In the rows, 128 means zero.
One turn moves each row of this set onto another row. After a few examples, where does it send each row asked below?
gize: [116 148 140 132 105 138 112 102 125 154 122 125 122 149 135 136  96 154
 107 130 130 127 125]
gez: [109 128 161 142 117 131 125 108 141 158 157 133 129 113  93 131 124 153
 107 135 123 132 144]
tuf: [121 142 124 125 110 152 105 107 122 158 115 115 119 146 137 137  97 135
 102 141 128 126 127]
Fezu: [104 122 124 106 121 144 116 139 131 148 127 131 149 116 129  85 124 121
  89 113 131 106 165]
Nufo: [115 131 148 111 135 158 123 123 136 126 147 130 146 136 131 104 168 123
 104 123 147 126 133]
faden: [150 119 134 134 113 129 117 147 122 145 141 122 146 121 125 113 156 138
  90 128 116 118 106]
mepe: [ 98 145 118 145 101 155 105 115 115 152 122 126 130 149 140 134 111 130
  80 133 135 138 126]
lemet: [144 111 141 128 129 146  99 125 132 174 146 127 135 140 152 117 134 141
  86 145 148 113 142]
nono: [106 112 117 123 136 147 127  99 133 160 161 125 131 114 127 126 137 120
  91 136 133 147 166]
Dil: [109 140 124 134 109 154 101  96 116 148 127 112 124 157 146 120 104 137
  99 141 115 120 128]
nekav: [115 144 137 139 118 155 142 102 136 145 154 136 109 132 137 106 151 124
  68 137  87 111 127]
duf: [106 159 139 139 123 155 120 109 125 177 166 112 132 138 127 116 164 147
  98 141 119 112 147]
Punup: [116 163 125 124 125 154 135 119 144 143 160 120 115 128 127 113 138 129
  56 118  95 107 130]
faf: [123 158 117 121 139 162 139 129 115 142 159 124 141 141 154 128 117 134
  85 146 133 131 134]
zire: [152 123 127 126 111 126 124 134 130 140 144 134 140 121 138 111 150 140
  74 116 106 120 105]
fer: [116 126 153 138 101 120 138 116 133 148 156 133 139 110  99 126 135 159
 108 129 117 139 137]
vurig: [109 156 120 120 115 143 142 122 139 154 154 131 110 134 130 100 128 130
  57 113  97 107 148]
Tosir: [142 120 126 134 111 134 107 135 104 141 147 128 160 124 127 111 142 145
  84 129 121 126 106]
rebo: [113 149 120 136 126 138 137 104 145 133 166 118 115 130 126 111 139 136
  55 131 102 104 139]
fuz: [109 137 134 106 124 149 137 134 118 151 117 151 130 118 118  94 133 116
  81 117 145 108 153]
pelos: [105 125 155 150 122 121 139 105 151 145 139 125 128 108 120 139 127 147
 103 132 136 122 153]
Nar: [ 96 124 124 110 125 148 125 142 137 147 124 138 131 127 122  91 121 106
  97 117 127 120 160]
gaber: [109 130 158 128 120 131 134  98 135 142 149 135 134 111  95 118 124 156
 110 143 133 119 152]
dekev: [ 96 127 120 108 105 142 114 126 137 153 108 140 129 135 128  95 122 116
 102 115 130 123 156]
runu: [143 116 151 133 101 144 120 142 110 158 142 118 156 110 145 118 140 143
  89 119 112 120 122]

dekev -> vurig
pelos -> mepe
Now these:
Dil -> Fezu
lemet -> nono
faden -> gez

One turn moves each row of this set onto another row. After a few examples, where does it send each row asked below?
tup: [126 133 116 113 122 143 107 143 158 150 126 130 135 132]
Guf: [112 104 149 118 134 136 124 124 109 128 132 123 154 114]
nekud: [123 117 141 135 139 142 153 110 120 125 110 152 127 111]
sizo: [148 142 161 111 100 125 128 117 135 124 126 116 121 126]
dege: [105 120 121 149 138 134 140 113 122 108 135 141 121 134]
peki: [109  99 110 132 131 129 115 131 120 130 130 153 124 118]
nisud: [129 126 115 119 117 143 103 144 152 142 119 131 144 144]
Ginod: [142 120 121 131 119 104 138 145 107 140 137 125 116 145]
vazan: [124  97 112 144 130 118 127 128 111 114 121 149 133 138]
fegag: [149 152 127 136 127 141 118 114 138 138 111 156 123 144]
Bavot: [139 137 137 138 127 111 132  96 147 124 122 132 127 158]
vezar: [149 115 118 109 116 130  99 137 144 141 128 120 143 146]
Zezi: [ 98 132 136 135 127 134 150 126 119 114 137 126 120 113]
tob: [145 146 140 139 119 128 123  98 140 139 111 150 129 148]
kigup: [155 144 151 110 100 127 128 120 131 138 122 116 132 116]
fidir: [129 141 134 140  99 121 122 132 139 140 136 104 115 112]
kega: [111 124 130 127 125 128 153 119 109 140 108 140 112 109]
miku: [126 139 111 109 126 139 112 118 110 149 121 139 127 101]
Doro: [155 110 139 116 141 143 133 106 118 115 118 121 148 135]
gikip: [125 119 126 132 103 100 124 126 113 139 124 122 100 134]
vegik: [150 143 143 139 129 131 117  98 147 131 122 148 137 143]
Ziso: [115 123 104 116 131 133 122 126 104 144 131 149 122 107]
toze: [134 103 131 126 126 112 147 141 102 127 144 127 126 137]
Lelo: [126 142 116 118 130 146 109 133 155 126 117 128 156 127]
kunub: [158 144 120 138 121 129 121 111 134 150 113 147 121 144]
guzo: [122 131 124 122 128 159 110 131 121 146 108 124 138 103]
fup: [126 138 107 124 142 108 141 115 139 115 113 119 122 148]
kamom: [143 122 144 125 138 123 129 116 120 112 109 137 155 154]
fas: [137 118 121 116 115 139  97 147 147 138 134 119 128 143]
Romon: [ 93 117 126 126 139 138 127 125 124 109 142 130 139 125]
tel: [118 145 134 138 137 121 124 112 124 148 138 100 118 116]
bif: [140 110 136 118 143 147 144 102 110 119 120 135 140 118]
pivum: [134 139 115 136 137 131 112 131 128 105 128 111 155 114]
kofe: [148 131 144 127  91 115 130 131 145 123 132 113 117 123]
Voge: [142 131 151 123  87 123 124 128 139 130 127 108 125 119]
Nimo: [116 101 154 120 124 114 141 137 114 121 139 130 136 122]

Doro -> miku
kunub -> vezar
Now these:
fidir -> Bavot
nisud -> Voge
fegag -> fas
dege -> Romon
gikip -> kamom
Ziso -> toze
tel -> fup
vegik -> tup
kega -> vazan
nekud -> peki

One turn moves each row of this set onto another row. After a few examples, where does it send each row asked below?
kave: [175 129 130 137 128 102 150 119 112 107 132 118 153 123 124 144 140 132
 125 136 161 132 127 120 114 145]
lizel: [122 156 138 133 136 156 131 119 143 106 105 123 110 148 106 138 144 126
 134 130 132  87 132 135 128 129]
musa: [121 156 134 131 138 151 130 120 144 110 103 121 107 147 105 135 145 125
 133 132 132  86 129 134 130 130]
mebel: [170 129 126 136 133  91 147 120 115 109 128 112 149 117 123 135 140 130
 121 142 162 130 124 117 121 143]
Gosev: [116 142 117 150 115 102 147 125 151 101 127 102 125 159 103 151 126 108
 122 117 138 132 148 135 123 138]
Lefo: [118 156 136 134 139 146 130 120 142 107 103 116 108 141 101 128 146 127
 132 135 135  85 129 135 135 124]
foteb: [151 113 117 117 148 156 146 141 128 110 111 150 147 117  75 123 121 117
 148 134 153 132 147 115 118 137]
mimav: [123 155 142 135 134 156 136 119 137 104 107 122 114 145 101 135 146 131
 137 131 137  86 132 140 130 123]
nasag: [124 114 129 124 145 109 121 138 123 133  94 113 136 108  89 132 139 134
 127 156 141 128 160 153 146 154]
Vikar: [119 155 139 135 138 147 134 121 140 105 104 118 110 140  98 129 145 130
 135 135 137  84 130 137 135 120]
vum: [171 129 118 133 135  97 139 118 121 114 126 117 145 128 132 144 138 125
 118 137 153 135 123 113 113 154]
Mukul: [150 114 113 116 149 158 142 139 131 112 109 151 144 121  79 125 120 114
 144 132 149 133 146 112 114 143]
zapa: [139 113 137 124 131 147 130 132 116 129 105 135 148 132  99 161 139 134
 137 134 136 137 166 158 123 166]
tes: [128 115 120 120 144 126 113 135 130 139  93 125 133 129 105 150 137 123
 125 144 128 136 161 147 132 173]
pogel: [143 113 106 115 157 142 135 143 137 116 103 142 138 114  77 114 120 110
 139 140 148 131 142 107 122 142]
Doki: [176 129 126 135 130 104 146 118 115 109 130 121 150 128 128 147 140 130
 123 134 158 134 126 117 111 150]
Vurit: [173 128 128 137 131  96 149 120 113 107 131 115 152 119 122 139 140 133
 124 139 163 130 126 119 120 143]
riroz: [126 112 139 128 140 116 130 139 114 127 101 117 143 106  83 132 140 141
 134 154 147 125 163 159 144 148]
nuti: [114 142 119 152 117  94 151 127 148  98 126  94 125 151  97 142 128 111
 121 123 144 130 148 136 129 129]
Mok: [136 115 127 120 138 139 120 133 125 135  99 132 139 135 104 159 138 127
 130 137 129 138 163 152 123 174]
Lapo: [175 130 121 133 133 103 143 118 117 112 129 121 148 130 132 148 139 126
 121 134 155 135 125 115 112 153]
lurip: [124 114 120 121 148 112 113 137 130 139  91 117 131 118  97 137 137 126
 124 151 134 132 158 147 140 165]
zat: [114 142 125 154 114  96 155 128 145  95 128  95 129 149  94 143 128 114
 125 122 147 128 149 139 129 126]
zakop: [170 130 119 133 136  91 139 120 121 114 124 114 144 124 130 140 139 126
 118 140 155 133 122 112 118 152]
Dok: [115 143 117 151 118  97 147 126 151 100 126  98 124 155 101 145 126 109
 121 121 140 131 148 134 126 136]
Zir: [120 142 125 152 110 111 156 125 145  95 132 104 132 159 100 154 128 113
 127 115 143 132 152 140 120 133]
zelap: [142 114 110 117 156 140 139 143 134 113 104 141 140 108  75 112 120 114
 141 142 152 129 143 109 124 137]
Til: [148 113 109 113 153 154 138 140 135 115 106 150 141 122  83 124 120 111
 142 133 146 134 144 109 115 145]
Mifuv: [119 156 134 133 140 148 129 121 145 109 102 119 107 143 103 131 145 126
 132 135 133  85 128 134 133 126]
Limep: [169 129 121 135 136  89 142 120 119 112 125 111 146 119 126 136 139 129
 120 142 159 131 123 115 120 147]
Zut: [147 114 117 118 150 151 146 141 128 109 110 145 146 112  71 116 122 119
 146 139 155 129 145 115 120 133]
loti: [121 155 142 135 135 152 136 120 138 104 106 120 112 141  98 131 146 131
 137 134 138  85 131 139 132 121]
pab: [119 143 127 153 110 108 157 126 142  93 134 103 133 155  97 151 128 116
 128 116 146 131 152 142 123 129]
mefaz: [123 155 140 134 135 158 134 119 139 106 107 122 112 147 102 137 146 127
 137 130 135  87 132 137 127 126]
Molu: [133 113 146 128 133 131 138 137 109 123 106 122 150 110  83 142 141 143
 140 146 147 128 166 164 138 148]
dib: [117 143 126 154 111 102 157 126 143  92 133  99 133 151  93 145 129 116
 127 121 148 129 150 142 126 126]
fid: [138 113 145 127 130 143 137 135 109 124 109 131 151 122  90 153 140 141
 140 138 143 133 167 164 129 155]
bato: [119 144 120 150 113 108 151 124 149  98 130 104 129 162 104 153 127 108
 124 114 140 133 151 137 120 138]
lamu: [145 114 106 115 155 148 135 140 137 116 104 147 137 119  81 120 120 109
 140 137 147 132 142 108 117 146]
pive: [145 113 115 117 153 143 144 143 131 112 108 142 144 108  72 112 121 118
 145 141 155 129 144 113 125 132]

Mok -> zapa
loti -> Vikar
Limep -> zakop
Now these:
pab -> dib
Til -> Mukul

One turn moves each row of this set onto another row. After a few examples, where does it send each row asked below?
ziva: [106 170 105 128 139 122 125 104 105  92 125 114 133 132 116 124 143 161
 110 119 123]
sifom: [147 119 132 109 133 114 118 144 140 123 139 139 124 139 114 122 162 154
 126 136 116]
mivup: [123 130 141 104 130 114 123 137 132 121 132 120 138 163 122 111 110 141
 115 123 126]
lises: [116 118 123 167 133 157 134 126 139 130 122 122 142 130 115 125 130 155
 163 134 138]
nokos: [113 147 116 157 146 106 135 125 103 105 131 127 140 121 120 127 159 161
 115 107 103]
getuf: [110 131 141 109 121 108 122 123 131 121 143 117 134 160 114 117 117 140
 115 110 117]
nit: [122 130 100 164 126 159 144 124 124 118 114 113 153 129 122 128 132 145
 133  91 129]
nek: [123 139 101 165 126 150 141 125 121 113 111 106 150 134 125 127 122 143
 132  98 149]
Nitav: [132 145  96 162 126 145 134 123 121 108 111 104 139 130 123 128 130 148
 137 109 164]
kiga: [113 169 108 131 146 123 121 117 110  94 132 121 138 119 118 132 161 157
 107 119 124]
fif: [135 140 136 101 131 108 113 141 134 115 132 121 129 157 122 117 124 145
 117 136 145]
velu: [141 132  90 159 125 156 134 122 128 114 115 118 136 117 116 132 161 157
 142 110 140]
fak: [117 158 115 145 150 115 125 127 109  98 135 128 141 113 120 133 167 158
 109 112 114]
mapab: [128 114 137 117 124 107 121 134 137 128 150 136 127 139 108 125 161 150
 125 115  99]
Poki: [134 110 138 112 131 121 127 141 139 131 139 140 133 146 115 116 148 151
 123 123  96]
Mimup: [132 144 134 105 126  99 106 133 136 112 147 123 120 142 113 129 149 144
 119 130 145]
timol: [111 134 119 151 134 170 128 121 142 123 122 114 146 132 115 126 121 149
 153 136 151]
Rumet: [106 147 114 154 139 106 138 112  98 103 125 121 135 134 118 120 143 165
 120 108 101]
Vavep: [137 127 133 112 126 102 110 136 138 120 151 133 121 133 110 130 169 150
 124 127 125]
timit: [117 137 121 153 140 167 124 131 144 122 126 117 147 124 118 131 130 146
 151 137 158]
gaki: [122 120 123 170 138 155 130 135 141 128 126 124 144 122 118 131 138 153
 159 136 146]
Muvod: [104 158 109 140 135 114 133 102 100  98 122 114 132 140 115 119 135 164
 116 114 110]
patud: [132 126  96 162 127 164 142 123 129 118 116 118 147 121 116 131 152 151
 137  98 126]
vobet: [114 115 141 118 120 110 127 127 134 129 147 128 134 152 111 119 135 145
 119 106  96]
rumif: [123 115 142 110 131 121 131 138 135 129 135 129 140 158 119 112 122 145
 118 117 101]
san: [146 133 132 104 134 108 110 145 136 115 136 130 121 144 118 123 150 151
 123 142 139]
nasad: [121 130 123 161 141 159 126 137 143 124 127 122 147 120 119 133 139 148
 155 137 155]
popi: [119 144 136 104 123 102 111 127 133 113 143 115 129 156 116 122 124 141
 114 122 141]
rego: [110 124 119 158 131 166 133 120 140 127 120 117 143 134 115 124 121 153
 159 134 140]
riz: [141 142  90 159 125 148 131 121 123 109 113 112 132 123 119 132 150 154
 141 115 160]

fak -> nokos
timit -> nasad
Now these:
vobet -> getuf
nek -> Nitav
fif -> san

One turn moves each row of this set onto another row. After a few examples, where does it send each row asked below?
Sutas: [106 138  94 125 143 108 121 110 128 122 143 126 119  96 104 133 122 146
 148 166 140 130]
lovi: [116 141 119 116 146 102 116 102 139 118 149 116 122 103 108 139 109 153
 165 160 130 142]
sila: [100 139 134 115 148 100 136 105 149  99 134 103 121 162 136 127 106 150
 109 161 143 125]
Zariv: [124 129 130 109 137  96 121 119 147 115 159 106 124 116 103 130 106 135
 165 144 122 144]
Pabug: [ 91 129 135 112 150 110 137 114 125 113 130  97 117 155 136 139 115 135
 105 157 141 113]
mov: [133 127 107 122 141  86 133 140 115 102 135 119 137  95 115 113 109 115
 139 139 128 135]
vof: [116 121 102 130 154  98 133 109 135 126 152 140 116 103 135 120 107 150
 168 147 159 134]
vina: [107 124  91 125 134 106 130 129 130 122 149 123 118 107  99 117 127 125
 139 152 137 124]
bos: [108 135 124 138 149 106 128 129 123 109 121 139 123 127 172 136 120 153
  95 155 127 130]
kepa: [ 97 131 141 139 159 100 120 136 109 118 126 140 114 107 158 113 115 166
 164 144 142 137]
dedad: [ 99 139 156 130 153  94 130 144 134 109 132 139 115 117 157 118 112 152
 177 139 133 131]
keru: [116 127 151 110 132 101 139 134 144 109 122 132 119 147 165 132 125 135
 111 129 124 113]
lubi: [108 138 133 127 133  87 129 156 119  95 112 139 122 113 137  88 126 140
 138 134 134 124]
naz: [123 117  90 140 155  93 129 127 117 115 148 129 126  97 127 107 107 136
 142 148 147 143]
pozev: [122 132 126 106 145  93 137 110 145 121 142 136 119 104 127 134 108 138
 184 138 147 117]
Fivem: [ 88 139 129 124 157 110 141 116 129 106 133 100 120 150 140 145 111 135
 107 170 133 116]
Balid: [102 133 127 137 146  97 118 144 100 109 113 138 118 103 145  95 123 159
 136 141 145 133]
tud: [118 118 114 116 129 100 129 134 143 117 157 108 120 120  98 115 117 118
 149 138 127 132]
bogu: [ 99 128 137 108 144 104 136 107 136 108 129  98 119 162 134 126 112 144
 106 153 145 118]
zada: [ 94 144 129 125 156 103 139 111 142  97 137 102 122 154 140 138 106 143
 109 173 135 124]
tugin: [117 130 155 116 141 101 133 119 153 112 132 136 118 149 174 135 115 156
 124 135 130 128]
tafo: [107 143 152 122 137  86 136 157 142  95 122 139 121 121 144 102 118 136
 164 132 127 122]
kerit: [111 130 133 123 136 103 136 141 124 107 116 134 123 134 163 132 129 133
  93 141 124 115]
Mivad: [111 135 138 132 154 103 128 115 140 112 132 138 121 138 178 138 111 167
 114 151 133 137]
vefe: [133 135 128 101 137  87 138 129 133 106 132 123 131  99 115 130 109 116
 165 133 128 118]

kepa -> Balid
lovi -> Sutas
Now these:
tugin -> Mivad
zada -> Fivem
naz -> mov

